Each row is where one point has got to under a steady rotation. How many ticks took it there?
The counts run from 0 to 233.
[132 109 116 163  67 139 129 102 117  91 123 101  89 141 164 119 151 166
 194 130 128  96 140 121  77  91 156 121 102  96 135 120 117 135  95 117
 133 144 103 128  90 104 136 101 132 108  89 133 125 125 124  84 140 135
 148 128 170 140 138  70 119 134 167  90 171 149 143  96 121 128 130 125
 166 123  56 147 139 115  93 121 137 123 106] | 149
[189 102 107  97 150 168 122  89 117 120 150 150 125 105  90 113 137 113
 113 192  94 152 129 152  89 168 127 141 125 141 136 111 169 138 148 143
 142 148 112 107 143 126  94  72  81 167 150 197  99  72  95 144 165 121
 127  92 108 153 129 130 127 137 163 117 146 143 111 146 160 143 113 148
 131 140 119 111 154 112 136 147 111 166 121] | 130
[176  86 169 190 129 156 144 107 139 135 124 113 132 142 128 130 124 141
 124 164 110 129 130 140  94 106 118 167 131 139 140 157 124 187 136 101
 109 106 101 104 139 134 128 108 106 155 106 155 146 128  80 138 152 140
 154 108 160 133 131 158 116 128 174 119 154 101 119  85 156 134 119 143
 114 110  89 119 205 139 122 174 129 130  65] | 184
[150 117 110 177  74 122 134 115 169  91 121 129 114 186 159 127 111 105
 111 169 117 148 103 133 143 155 115 150 170 139 108  97 113  82 117 149
 137 161 118  95  63 104 117 100 128 123  99 100 140 141  80  97 166 134
 103 129 142 120 121 129 165 133 135 158 177  92 124 160 116 126 140 142
 104 129  90 121 132  86 116 142 125 138  62] | 102
[155 119 151 107 134 118  67 169 151 138 162 120  99 124  99  97 156 146
  87 128  88 158 117 136 126 111 115 156 109 166 123 151 143 150  95 119
 151 153 135 138  96 132  91 110 158  86 134 123  80 127 144 127 136 170
 148 131 121 116 128 168 100 108  80 154 135  90 149 149 183 151 118 156
  58 116  96 138 135 107  97 102 139 135 115] | 212
[135 109 115 129 124 135  64 113 151  63 138 110  70  94 130 121 136  97
 148 104 129 137 150 158  92  91 153 136 130 102 105 135 112 130 155 133
 128 120 120 154  99 119 106 140 113 105  77 158  72 126 158 122 138 140
 146 134 135 145 153 146 105 108 129 174 158  99 174 187 129 167 139 130
 158 132 131 155 134  94  82  89 127  88  86] | 20
[134 148 117 105  89 132 126  89 154  75 125 123 136 125  97 121 122 116
 117 178 116 146 143  90 131 172 126 154 113 128 157  85 150  95 128 129
 133 154 116 101  75  83 110 144 133 134 110 141 180 108 158 134 141 129
 133 132 122 119 152  88 145 110 156 124 122 125 118 136 156 124 163 137
 147  50  88  99  94 130  81 146 129  97  94] | 48
[147 108 101 110 113 149  51 122 155 100 130 102 110 105 113 114 128  93
 109 113 153 178 125 121 103  85 137 171 102 126 117 125 145  98 156 119
  89  95  99 130 139 148  94 124 101 130 142 136  97 106 178 104 134 127
 109 138 120 151 159 135 137 101 134 158 158 154 165 144 177 162 153 141
 165 134  71 126 135 111 107 100 130  92  49] | 172
[157 132 116 134 120 163 127  59 129  77 138 131 120 116  95 120 127 111
 120 163 105 144 142 104  88 154 145 134 138 140 150 114 140 182 140 116
 145 128 125 127 113 101 102 143 105 149  82 211 128  94 134 149 152 111
 156  98 130 146 147  94 124 118 188 106 122 115 130 148 137 170 129 140
 156  99 119 122 145 110  52 148 109 110  90] | 51
[157  81 145 191  80 138 107 100 158 109 132 139 102 152 157 111 119 145
  95 131 131 158 116 128 118 113 150 165 160 136 117 129  81 167 106 121
 121 140 125 140  93 118 133  96 127 112  90 150 119 131 108 119 143 126
 150 108 161 142 120 121 148  95 133 124 152  88 135 139 121 169 154 148
  75 139 107 152 171  92 103 148 135  95  47] | 105
[109 124 100  88 141 116  89 151 167  86 147 103 116 112 100 126 130  95
 111 118 125 172 152 155 116 127 125 149  81 147 103 116 172  59 143 142
 117 132  85 102 108 134 108 126  97 125 145 103 119 143 158 102 133 159
  91 153 100 123 148 154 130 144  82 177 164 130 131 187 168 117 131 135
 150 100 115 119 117 131 150 102 136 121 105] | 169
[105  96 147 123 153 156 123 111 106 102 141  77 118  92 118  96 145 147
 150 104 181 155 169 114  97  99 148 173  83 144 126  84 124 142 135 104
  83 140  88 151 102 143 129 100 112 100 138 160 115  86 123 123  63 100
 146 119 135 158 159 101 115 122 118  88 149 156 124 138 112 145 167 117
 147 104  91 159 144 156 125 116 149  95 110] | 118
[146 105  93 152 102 158 116 115 167  76 107 112 133 103 133 128 129 120
 140 148 108 117 111 162  97 132 145 159  90 106 136 116 207 107 173 120
 113 114  81 106 110 135 146 114 130 130 126 122 117 145 139 121 169 164
 102 124 130 144 135 168 115 144 135 183 150  82 158 156 175 143 140 156
 137 106  89 122 153 107 120  99 116 143  73] | 175
[138 110 166 166  98 127 136 127 135 143 131 111 117 186 123 130 122 125
  96 176 114 155 141 101 125 133  87 181 114 168 138 141 119 141 111 117
 120 133 106  91  86 117 116 129 127 128 129  91 185 126 109 123 145 155
 136 141 164 124 140 141 145 101 148 104 160 133  73  86 163  86 131 136
  77  80  74 127 158 151 129 187 145 122  79] | 186
[150 126 136 135 132 143 158  75 142  74 146 133 129 105  96 140 121 104
 134 193 104 129 151 137 104 169 150 114 141 124 148 105 161 156 156 146
 141 156 133  98 110 103 113 140 107 163  99 215 152 108 111 149 143 142
 148 104 115 109 137 116 115 123 178 124 119  97 118 146 148 166 126 114
 178  83 137 109 141 124  84 146 124 112 104] | 50
[134 121 111 102 114 153  95  99 124  76 157 134 100  87 116 106 140  98
 153 150 120 127 156 143  83 126 137 123 123 113 137 116 123 168 153 127
 152 161 112 152  73  96 100 134  92 100  81 215  94  95 145 125 133 118
 157 103 139 147 143  97  90 127 162 124 154 103 125 159 123 169 141 134
 171 117 140 148 116 105  72 126 115 114 120] | 202
[152 106 145 145 133 138  99 126 159 139 150  85 109 105 148  95 128 171
 162  92 163 115 131 136 115  77 148 178 100 130 142 113 160 131 115 126
  96 103 108 153 129 162 120  99 142 122 135 150  99 106 124 121  93 142
 171 125 133 118 114 143  97 103 143 119 152 141 190 117 174 145 101  93
 166 133  64 118 175 140 106 104 147 129 119] | 220
[107 134 112  95 136 111  65 148 133  90 146  83  94 126 104 115 144 113
 116  98 134 181 159 130 112 107 116 164  85 155 103 136 155  73 143 124
 112 129  91 126 114 124  92 124 109 126 139 102  89 113 190  98 135 135
  95 155 119 147 156 145 144 128  79 160 162 172 123 160 167 114 145 149
 129  96  91 126 120 135 126 104 136 117 112] | 168
[136 136 142 138 115 124 174 134 107 110 146 123  94 160 109 127 132 137
 154 182  82 120 164 160 115 152 104 125 102 131 120 145 135 149 108 140
 147 166  99  78 104  77 121 115  94 139 105 132 171 107 104  98 164 150
 153 116 120 115 141 121 128 148 152  87 161 123  67 104 154  72  89 145
 120  96 111 118 151 141 145 170 139 139 133] | 5
[170 112 140 129 162 124 129 115  80 126 144 116  72 110 107  90 119 167
 129 121  94 119 157 171 124 148 115 167 115 136 145 117 163 187 124 105
 112 127  96 140 149 127 111  75 106 143 117 166 123  59 140 119 129  96
 175  94 100 151 129 123 131 148 147  65 167 123 101 112 160 123 112 179
 105 112  95 103 177 136 130 113 145 120 133] | 82
[134 114 152 133 139 133 148 132 147 129 140  84 127 132 137 122 115 103
 131 137 172 163 159 116 121 122 111 202 101 163 137  82 145  81 137 141
  83 127  80 120 122 136 108 124  94 158 154 130 180 104 112 132  93 120
 114 140 125 102 137 137 124 132 136 108 165 169 117 105 179 103 120  91
 156  95  77 100 135 189 142 160 168 118 113] | 40
[126 115 111 147  95 131 134 126 158 103 130 110 101  98 139  84 126 165
 163 125 113  68 104 162 120 114 168 153  80  84 154  99 167 140 111 120
 125 137  97 143  66 134 153  86 143  73 123 170 127 125 126  95 109 164
 158 114 107 107 115 118  96 123 137 110 153  71 144 128 144 146 124 129
 137 119  92 149 142 109 124  77 120 122 130] | 73
[170 135 113 172 102 134 174  95 127  80 117 112 102 124 133  96 111 153
 180 153 110  74 143 146 124 159 135 146 109 104 179  82 181 124 130 124
 112 135  82 119 110 108 125 109 111 154 123 150 163 107 112 119 144 124
 148 102 118 105 115 108 134 154 184  92 166 117 134  97 163 100 115 132
 158 103  57  96 142 133 116 140 145 139 133] | 228
[165 101 145 135 162 146  85 146 120 146 157 111 103 120 127  97 155 156
 146 103 133 136 114 149  97 109  95 175 116 178 127 152 154 146 135 120
 127 126  94 164 103 163 101  93 103 139 146 156  58 106 107 123 104 148
 151 121 134 131  97 188  99 142 107 146 175 127 151 125 176 136  86 113
 120 141  86 139 177 151 115 126 138 168 141] | 215
[162 101 105 192  86 153 101  74 140  49 119 130 106 145 164 113 125 131
 144 126 133 134 107 136 107 127 151 153 171 107 125 129 126 143 152 129
 118 123 105 139 100 109 121 116 126 149  98 142  88 112 108 112 167 106
 140 119 166 160 122 118 144 122 157 130 169 113 150 152 121 160 141 143
 145 137  90 136 164  78  68 116 122 119  52] | 100
[150 114  89  75 124 130 106 110 173 105 150 136 142 100  89 116 126 123
  84 204  96 175 127 120 120 150 137 137 101 120 149  80 157 118 110 139
 140 150 147 105 123 117  95  94 128 112 143 156 131  93 140 140 156 133
 122 112  87 132 171 109 140 101 148 116 109 126 126 160 156 164 166 177
  91 109 117 113 127  85 121 118 104 108  78] | 128
[153 111 154 104 146 109  85 174 186 168 181 133 108 133 112 105 140 126
  81 144 112 185 122 136 125 109 112 174 131 166 104 123 125 114  95 149
 147 154 135 144 104 136  77  89 130 117 140 151 100 117 112 122 129 165
 140 133 104  87 110 173 127  99  96 164 138  96 144 146 184 156  98 127
  90 154 108 135 157 127 133 128 146 121 133] | 213
[124  79 177 148 150 123 152 136 163 155 159  96 108 158 136 110 122 119
  93 140 148 191 164 130 143 107 124 166 131 170 103 112  67 132  94 150
 100 150 112 119 102 136 119  93  97  98 108 150 156 132  74 118 100 129
 130 137 130 121 125 135 133 116 102 110 166 104 102 146 123 134 151 108
  89 128 114 157 161 145 165 159 156  94 103] | 111
[137 110 126 112  95 119 120 120 170 122 141 116 107  97 139  73 125 146
 117 134 123  99 116 126 140  85 167 154  89  99 163  96 128 143  92 116
 111 131 116 159  84 129 121  84 155  70 121 168 141  97 148  95 110 145
 163 113 105  99 134 103 122  96 139  84 134  90 157 120 157 171 134 131
 123 129  78 138 134  85 115  78 117  85 108] | 74
[144 126 139 135 108 154 100 117 150 135 182 100 113 171 150 138 137 147
 127 139 154 169 134 116  86  91 122 142 125 151  93 137  90  73  77 165
 117 136 130  91 128 129  98 102 132 145 138 129 114 118  75 102 129 138
 139 162 152  95 132 123 137  92 138 119 154 176 147  99 153 119  82  75
 167 145  71 131 166 129 123 152 142 119  96] | 142
[174  85 103 175  89 169 131  87 149 124 107 128 136 127 137 118 114 112
 127 176 113 111 106 144  91 126 126 176 118 126 145 121 167 132 176 117
 116 116  79 116 119 132 131 108  84 168 126 144 132 117  95 128 174 142
 114  99 138 142 121 157 130 142 169 147 187 104 131 108 162 114 126 143
 142 130  81 122 159 103 127 147 117 157  68] | 179
[168 139 120 154  91 126 156  95 161 124 131 111 106 139 139 106 114 121
 154 162 141  92 130 125 125 137 138 156 109 116 180  75 148  80 111 149
  99 126  98 123 104 110 101  94  99 151 123 156 174  88 119  90 132 109
 131 112  95  90 112 101 133 137 192  87 165 126 135 109 175 105 104 108
 189 139  56  92 136 148 129 140 147 128 131] | 227
[104 127 133 130 105 149  75 126 133 104 160  80 107 147 141 100 141 149
 137  76 143 139 117  99 107 101 110 174 117 185 101 145 121 124 109 102
 136 144 100 144  38 129 123 123 156  83 147 125  78 133 135  90 104 151
 139 153 174 118 111 132 116 108  79 141 157 135 149 124 132 126 102 122
 113 110  76 174 142 132  94 104 128 137 118] | 65
[ 94 100 164 111 163 124 164 136 162 118 162  71 122 109 121 111 125 126
 120 129 165 162 190 148 126 125 147 153  87 141  97  92 108 113 107 171
  95 169  98 123 109 141 150  92  95  98 128 168 169 136  99 128  65 145
 123 139 112 117 134 140 108 128  91 122 150 109 108 172 120 129 156  86
 132 103 122 146 131 162 166 131 155 110 124] | 116
[161 120 123  99 122 134  86 142 151 138 171 145  88 144 106  81 154  86
 100 157 101 165 127 134 113 128  83 148 139 192 127 126 123 128 119 135
 165 165 116 144  78 109  57 104  83 118 126 160  97  93 117 109 149 123
 109 103 114 125 104 147 119 123 123 157 182 127 119 151 156 127 104 151
 103 153 126 142 114 120 131 139 129 153 157] | 209
[165 119  98 121 138 166  86  98 105 105 137 154 126 118  95 114 156 149
 121 175  87 146 125 142  85 162 101 151 123 142 134 124 176 158 134 107
 163 143 122 119 126 126  94  82 116 158 146 161  73  73 126 148 162 124
 144  99 142 166 134 129 124 133 132 125 134 151 115 132 147 140 130 171
 108 114 102 129 152  99 103 135 126 164 101] | 131
[137 112 141 134 143 135  67 151 131 136 156 101 107 131 120  96 159 163
 143  88 127 129 110 133 118 108  94 197  98 178 121 138 163 135 120 103
 126 122 104 151  91 156 100 105 150 114 164 106  70 108 140 116 117 140
 148 138 142 125 119 162  99 123  98 139 161 128 166 122 172 115 115 135
 104 120  56 135 154 138  99 114 147 158 131] | 216
[163 131 139 100 137  97 167 132 155 143 153 124  87 111 103  99 110 135
  97 170  94 139 145 154 159 141 138 151  98 121 152  93 145 134  96 163
 115 142 116 120 127 107 105  74  95 114 129 160 175  99 127 104 149 133
 149 104  56  92 122 126 148 118 142  83 147  81  98 138 171 130 104 149
 105 130 112  88 155 122 168 133 133 103 142] | 80
